In the rows, 128 means zero.
One turn moves each row of this set onto another row. After a few examples, where does it send each row asked below?
k_907: [125 173 110 135 110 115 121 121 110 153 136 144 139 141 128]
k_172: [124 161 109 113 107 136 100 112 128 166 113 149 165 152 137]
k_188: [123 149 103  92 140 131 100 128 124 133 152 145 152 145 137]
k_813: [120 128 128 139 139 129 112 117  92 148 135 128 148 144 143]
k_146: [125 158 112 162 136 131 110 116 121 174 132 141 150 141 136]
k_756: [129 155 107 134 123 133 102 125 140 130 118 162 142 134 142]
k_967: [125 142  80 142 137 125 113 107 111 143 129 133 155 137 121]
k_971: [108 146 129 111 129 121  87 110 130 145 146 151 146 129 138]
k_931: [124 158 109 143 137 138 105 114 120 172 127 107 155 148 141]
k_664: [128 135 137 126 135 130 118 114 128 144 111 158 151 148 148]
k_203: [136 176 114 130 124 126 117 127 122 129 118 146 164 152 139]
k_284: [122 161 100  94 140 123  99 127 106 129 130 139 146 140 130]
k_366: [139 167 114 118 136 122 111 115 111 123 112 134 151 144 152]
k_478: [110 154 126 118 115 123 114 120 141 160 128 153 154 157 151]
k_698: [121 167 105 117 130 154 117 105 126 174 129 128 163 136 134]
k_613: [124 157 108 137 149 122 105  95 133 160 142 144 146 130 118]
k_147: [134 161 105 128 159 132  88 111 105 130 131 134 149 130 136]
k_581: [129 176 113 150 140 120 103 114 132 151 114 152 151 143 129]
k_923: [102 126 109 118 141 133 103 129 112 171 146 140 149 150 131]
k_170: [110 147 111 114 138 130 126 137 110 151 140 137 130 160 120]
k_408: [115 160 116 118 138 167 116 127 119 166 133 123 150 147 143]
k_634: [137 142 106 138 159 131 102 124 107 144 132 125 162 125 135]
k_468: [115 143 119 101 138 125 107 117 131 138 131 154 147 168 152]
k_457: [117 141 114 111 136 155  84 135 121 164 138 138 140 150 144]
k_548: [104 135 107 116 143 131 108 129 129 125 138 124 142 154 142]
k_137: [123 134  93 124 159 124 110 130 104 163 135 131 140 141 125]
k_839: [119 155 119 111 130 167 106 117 126 166 120 146 162 135 142]

k_634 goes to k_203
k_923 goes to k_146
Where do these go?
k_137 goes to k_581
k_147 goes to k_366
k_457 goes to k_931
k_664 goes to k_170
k_698 goes to k_839
k_971 goes to k_813
k_756 goes to k_548

